Here are some points:
tensor([ 0.018,  0.078,  0.198,  0.062, -0.177,  0.519, -0.220, -0.170])
tensor([ 3.512,  0.419, -1.782,  1.262,  1.545, -2.571, -1.764,  0.789])
tensor([ 1.102, -0.206, -1.342,  0.490,  0.327, -0.266, -0.398, -0.135])
tensor([ 0.928, -0.045, -0.377,  0.029,  0.262, -0.310, -0.613,  0.043])
tensor([ 0.539,  1.369,  0.769, -0.055,  0.161, -0.914, -0.436,  0.848])
tensor([ 0.116, -0.845, -0.392,  0.099, -0.210,  0.280, -0.560,  0.255])
tensor([ 0.218, -0.575, -0.606,  2.220, -1.024,  0.131, -0.766, -1.519])
tensor([-0.397,  1.000, -0.271, -0.164, -0.514, -0.281, -0.214,  0.315])
tensor([-1.935,  1.360, -1.373,  2.455, -2.314,  1.111,  0.776, -1.978])
tensor([ 0.029, -0.148, -0.372,  0.322, -0.093, -0.248,  0.398, -0.121])
tensor([ 1.278,  0.158, -0.460,  0.426,  0.825, -0.970, -0.452,  0.306])
tensor([ 0.278, -0.717, -0.250,  0.338,  0.106,  0.050, -0.722,  0.284])
tensor([ 0.172, -1.097, -0.253,  0.410,  0.709,  0.403,  0.810, -0.588])
tensor([-0.090,  0.398,  0.636, -0.549,  0.642,  0.173,  0.278,  0.277])
10 more points follow, each with its number after it:
tensor([-0.518,  2.100,  0.017, -0.667, -1.299, -0.642, -1.605,  0.872]) 0
tensor([-0.264, -0.929,  0.326,  0.505,  0.062, -0.039,  0.702, -0.016]) 1
tensor([ 1.522, -1.894, -0.731, -0.619, -0.723,  1.056,  2.211, -0.426]) 2
tensor([0.103, 1.576, 1.421, 0.361, 1.202, 0.222, 0.470, 0.376]) 3
tensor([ 0.118,  0.956, -0.511, -0.015,  1.555, -0.681,  0.144,  0.602]) 4
tensor([-0.203,  0.429,  0.094, -0.214, -0.289,  0.125,  0.250,  0.550]) 5
tensor([-0.246, -1.845,  0.283,  0.888,  0.165,  1.205,  1.173, -0.186]) 6
tensor([ 0.399,  1.395,  0.376, -0.381,  0.659, -1.181, -0.779, -0.584]) 7
tensor([ 0.008,  0.154, -0.261,  0.672,  0.041,  0.114,  0.451, -0.852]) 8
tensor([ 1.273, -0.297, -0.987,  0.619,  0.705, -0.193, -0.780, -0.101]) 9
Which two of these numbered points are nearest to each point below by angle, seen from the average point of the first points? Their numbers follow each, nearest first.
tensor([-0.319,  1.091,  1.659, -2.812,  2.049, -2.803, -1.153, -0.079]) > 7 4
tensor([-2.466, -0.497,  1.229, -0.014,  0.002, -0.022,  1.581, -0.271]) > 1 5
tensor([-0.768,  0.496,  0.174, -0.309, -0.414,  0.218,  0.140, -0.038]) > 5 0
tensor([ 1.024, -1.383, -0.416,  0.460, -0.656,  0.500,  2.047, -0.301]) > 2 6
tensor([-0.048, -0.202, -0.012,  0.493,  0.134, -0.190,  0.038, -0.288]) > 1 6
tensor([-0.971,  0.302, -0.439, -0.704,  2.563, -0.068, -0.737,  1.637]) > 4 3
tensor([-0.705, -3.660, -2.506, -0.227,  0.427,  3.384,  0.751,  0.953]) > 6 2
tensor([-0.581,  0.209, -1.912,  1.251, -0.326, -0.587,  1.710, -0.955]) > 8 2
tensor([ 1.441,  1.034,  0.125,  0.503,  1.616, -0.756, -0.844, -0.607]) > 7 4
tensor([ 0.740, -0.442, -1.034,  0.467, -1.001,  0.192,  0.492,  0.165]) > 2 6
tensor([ 2.490,  0.053,  0.226, -0.068, -0.862, -0.458,  0.140, -0.466]) > 2 9
tensor([-0.958,  2.427, -0.386, -0.013, -0.899, -1.020, -1.120,  0.379]) > 0 7
tensor([ 1.163, -0.176, -0.650,  0.317,  0.878, -0.392, -0.443,  0.010]) > 9 4
tensor([ 0.706, -1.754, -1.410,  0.238,  0.583,  0.373,  0.834, -0.196]) > 2 6
tensor([-0.063, -0.156, -0.541, -0.087, -0.692,  0.361,  0.021,  0.262]) > 5 2
tensor([-0.254, -0.521, -0.117,  0.035,  0.128,  0.019,  0.610,  0.022]) > 1 6
tensor([-0.605,  2.153, -0.451, -0.067, -0.433, -0.712, -0.851,  0.410]) > 0 7
tensor([ 0.403, -2.484, -1.044,  1.614,  1.286,  1.003,  2.618, -1.330]) > 6 2
tensor([-0.370, -0.757, -0.574,  0.170,  0.258,  0.352, -0.083, -0.261]) > 6 1
tensor([ 0.126,  0.031,  0.043, -0.037,  0.251, -0.222, -0.221,  0.466]) > 5 3
tensor([ 1.785, -0.556, -1.104,  0.512,  1.749, -0.726, -0.909, -0.030]) > 9 4
